One turning vector, and how many ticks it has turned:
The counts run from 0 to 482.
[ -3 -32 -33  21  15 -21  11 -35  -5  29  -3  18   9 -11   3  35  -5 -28
  12   8 -28  11   4  26  -8  -5  14   5   6   4  26  -7  19 -21  18 -14] | 29
[ -7  18   4  16 -12 -26   4 -52   0  11  -8  28  -5 -26  11   5  21   9
   7 -13   1   7  13  14  -4  34 -13   2 -13 -12  -5  -2 -23  35 -21   3] | 39
[ 29 -15  17 -22   8 -24   1  16 -16   6  19 -28   8  -3 -22  -3 -14   5
 -42 -19  12 -24 -16 -27  -2 -22  20  -6  10  10  37  10  14 -23 -17   1] | 334
[-11  13  -2 -11  33   8 -35 -35 -19   2 -32  28 -30  -6  22  25  -2 -19
  -4  20   2  -3  18   9 -11  14 -28 -11  -2  11 -13 -29 -10  25  -6  -8] | 19
[  2 -42 -19 -26  31 -20   5  -2 -22  22  13  23  -5 -25 -29  17  -1 -14
  -8 -30  18  -5 -16 -20  -7 -14 -20   3 -11 -21  15  -7  28 -26  -3   0] | 443
[ -7  25 -12  13   9  19  -1 -40 -12   8 -20  29 -15 -23  -8  -6   5  16
 -52   3   1   7   1   1  -2  19 -47  15 -11  -3  14 -37  -6   7 -25 -16] | 257
[ 14  49  14  17 -11  -7   2 -15  13  14 -26 -45 -23   1   7 -10 -22   8
  -5 -10 -27  10 -13   1   0   5  17 -24  -3  15   8  -8 -17  23 -29   1] | 150
[ 15  32 -19  -8   7  -4 -19  30   4   4 -24 -13 -37  -3   1  -2 -35  23
  -7  20   8  -5  23  -7  -1  28   9   9 -36  13 -37 -10  10   1  -4  22] | 172
[  2 -29   7   7  27   2  -8   1  43  -5 -15  18  12 -19  -5  11  -8  -7
 -24  10  19 -18 -22  23  36   7 -42  11 -10  -4  10   5 -13  -4  21   1] | 287
[  6   7  -7  37   6  12   4 -25  24 -17 -23  -7   1 -21  25  -9  16  -7
   0  -5   3   2   4   9  38  12 -39  -1  -9  15  23   7 -48  22 -23  11] | 478
[ 11 -11  11  -6  49  -3 -27 -10 -36 -16   8   4   4 -14  -5   8  21   1
  -4  23  15 -24  11  18 -33  -5  26  -8   8   4  17  15  35 -13  23   4] | 6
[ 21 -12 -10  18   1  15  22  -6  28  24   4  18 -26   4 -30  -4  20 -38
   4  -9   8   8   5   3   1   8 -11  -5 -17 -14 -37  -7  -7  16 -46   0] | 471
[ 16 -12 -19  50  -8  -5  27   2  12  10  -1 -30  -4 -13   9   2  -3  11
  24 -27   3  -6  -1 -11  51 -15 -26   8 -25   8  10 -22  -8 -10  -7   1] | 481
[  2  -5   4 -19  64   0 -31  11 -32 -25  15 -10  18 -13   1   6  12  -3
   7  12   7 -21  -5   9 -27  -2  30   4  -6  -8  20  12  42 -15  13   0] | 5
[ 10 -27  12 -19  35 -45 -23  24   6  -8   9  19  -4  10 -35  25 -13 -29
  39   2  18  -6  -8   4 -11   2  10 -14  -8 -13 -10   0  30   2  15  22] | 203
[ 18   4   4   5  11  10  17  11  27  27   4  -8 -31  27  -7  -1 -12  50
  18 -13 -19 -13 -15 -14  15  11  -5  26 -19 -36 -17  17 -22  17 -19 -10] | 302
[  5   6   7  30   2 -22   6  16   3  -1   1  -9  17  -6  -7  46 -34 -13
  16  10  -8  11  13  28  20  22 -19 -22  22  14  12 -23  27 -13  31   7] | 398
[ 12  -4 -31  44  31  30   6  -6  -8 -20  -7 -13 -21 -19  19   7  12 -16
  42  -2  -5  -9  24 -14  13  -5   5 -17 -25   4  -4 -20  18  10  -5  16] | 241
[ 16  22  24 -22   8  13  19  21 -10  32  33 -53   3   5 -17   5  -8 -22
   0  -5  -3  -3  13  12  -6  -5  26  -4   0  25 -24 -13  21 -17   8   2] | 162
[ 26 -17 -16 -27  23   7  20  17  16  10  -3 -27 -12 -29 -35 -22   3 -12
   7  -4  22 -35 -23 -30  -1 -40  -7 -16   3 -11   1  28  14 -16  20  13] | 93
[  0  15   1  12 -13  -3 -10 -18  39 -34  11  24   3  25  39  -4  13 -21
 -18   1  17   1 -32 -28  -5  21  -6   6  15  19   1   2 -23   8 -38  -1] | 126
[ -6  46 -15 -19  14 -37 -16  -5 -15  15  14   4 -19  12  18  -7   2  39
  32   2   9 -12 -10 -13 -27  14  20  -1 -10 -21   7   5   5  -7  24  11] | 194
[ -1  38  -8 -17  28   2   8  10 -29  29  35  -2  13  23 -29  -7   2   5
   5  12   5  30  21  15 -14  24 -11 -12  36   8  30   0 -15 -22  -2   0] | 405
[ 14  -1 -16  29  41  28   6   6 -21  18  19  -4 -10  -2  -6  13  21 -12
  -6   4  21 -25  12  22   4 -13  -7  -9   1   0  40 -17  41 -26   8 -16] | 245
[  6 -26   4 -23  13 -11  24   2  30  26  10 -16  27  -4 -24   4  -3 -33
  17 -17 -12   7 -20  -3  28 -29 -29   3 -11   8  -3  23 -26 -13   9   8] | 291
[  3 -13  11   7  33  10   4  11  14  -2  23  -7  31  -9 -60 -15   7 -13
   4  -5  -7  19 -22 -27  18 -16 -21  13  -5 -14  12 -24  18 -24  -7   6] | 74
[ -1   6  -9 -26   6  -6  -7 -13 -40  13  20  33 -15  -6  -2   9   9  -5
 -10 -13  36   6  11 -27 -38  25  -8  -7   6  -2 -25 -30  20 -13 -16   7] | 14
[ 10  -4  -5   5 -17 -39  22  -8   6  23  21 -15  17  15  -7   7  -2 -19
  30  -8 -19  30  14   6 -20  20  43   8  -6   6 -23   7   4 -17   2  24] | 381
[ 15  -8  -2 -15 -10 -41   5  -1  -8  26 -14 -37   9 -17 -21  13 -34  -1
  16  -5 -10   9   3 -15   1 -19   0 -17   4  34  -8 -25  13 -19  44  24] | 181
[ -4   4 -15 -11   8 -31   7  -4 -25   9  24  25 -17  27  16  30 -21  14
  47 -18  -7  16  24 -28   8  20 -22  -5   5   7 -21 -27 -16   5 -16  10] | 212
[  3 -21 -17   6  39 -27   6   3 -25   3 -11 -18   1 -21   6  20  -4   0
  47 -27 -30   0  13  -1   2   0  16 -15  -5 -12  31  33  -2  10 -17  25] | 221
[ -6  22   8 -13  18   2 -30  -6   4 -18   8  -5  -9  21   6 -12  -4 -15
 -21  -2  -9  11 -24 -49 -14  -7  17  22 -19  14 -18 -25   6  -6 -45  -4] | 343
[ 43 -34  11  -9   8 -18  -6  28 -16   2   4 -25 -11   1 -31   2 -15  17
 -25 -10  12 -40  -4 -18   5 -29  29   5   0  12  18  12  11 -14 -13   0] | 333
[ 28 -22 -17 -18  11  -7   5   6  20  -5  -1   1   3 -13 -46 -17   8 -11
   0   8  28 -34 -18 -28   2 -44   0 -13   5  -4  13  20  10 -17  10  23] | 94
[ 21 -19  34 -25 -15 -18   9 -19  29   0  18  -2  -4   8 -23  15  -1 -37
  -7 -15   1 -18  -7 -17 -10  -2  18  -3  -2   5 -38  19 -26  26 -34   3] | 121
[ -4  10 -11 -15  19 -30   0 -25 -25  44  30  29   7   7 -17  -8  31 -19
  -1 -17   6  18  -6  15 -26  11   3  13 -15 -26  23   3  -5 -10 -28  -3] | 35
[ -9 -17 -17 -25   0  11  14 -21  23  -6  -9  15  17  -7 -18  12 -18 -29
 -23   7 -28   9 -11 -50  11 -11 -29   0   7  15 -29  -5 -26  -5  -9  -2] | 100
[ -7 -17  -9  33  40  20  -8 -41  18   9 -24  14 -15  -7  26  20  23 -14
  28  21 -31 -18  -7  28   5  -6   5  10 -23 -11   8   9  -4  19   5 -15] | 458
[  2 -52   0  -5  28  -4   3 -23 -27  48  14   9 -14  -6 -23  10  15 -20
  13  -5  -7  17  23  25 -16  10  16  20 -22  -4 -25  -2   5  -2  -5   3] | 32
[  4  20 -20 -13  25  17 -19 -26  22   7 -10   9 -20  31  16 -26   4  10
 -10  25  -9 -16 -39 -27  -5 -21 -14   9  13   7  24  11 -31   3  -2 -20] | 106
[  0 -11   0   9  36  -3   2 -18 -30  17 -16 -11 -22  -5  24  35 -11  21
  29  -8 -30  -7  15  31   6  13 -11 -16  14  -2  27  27  -8  21  -1  -9] | 219
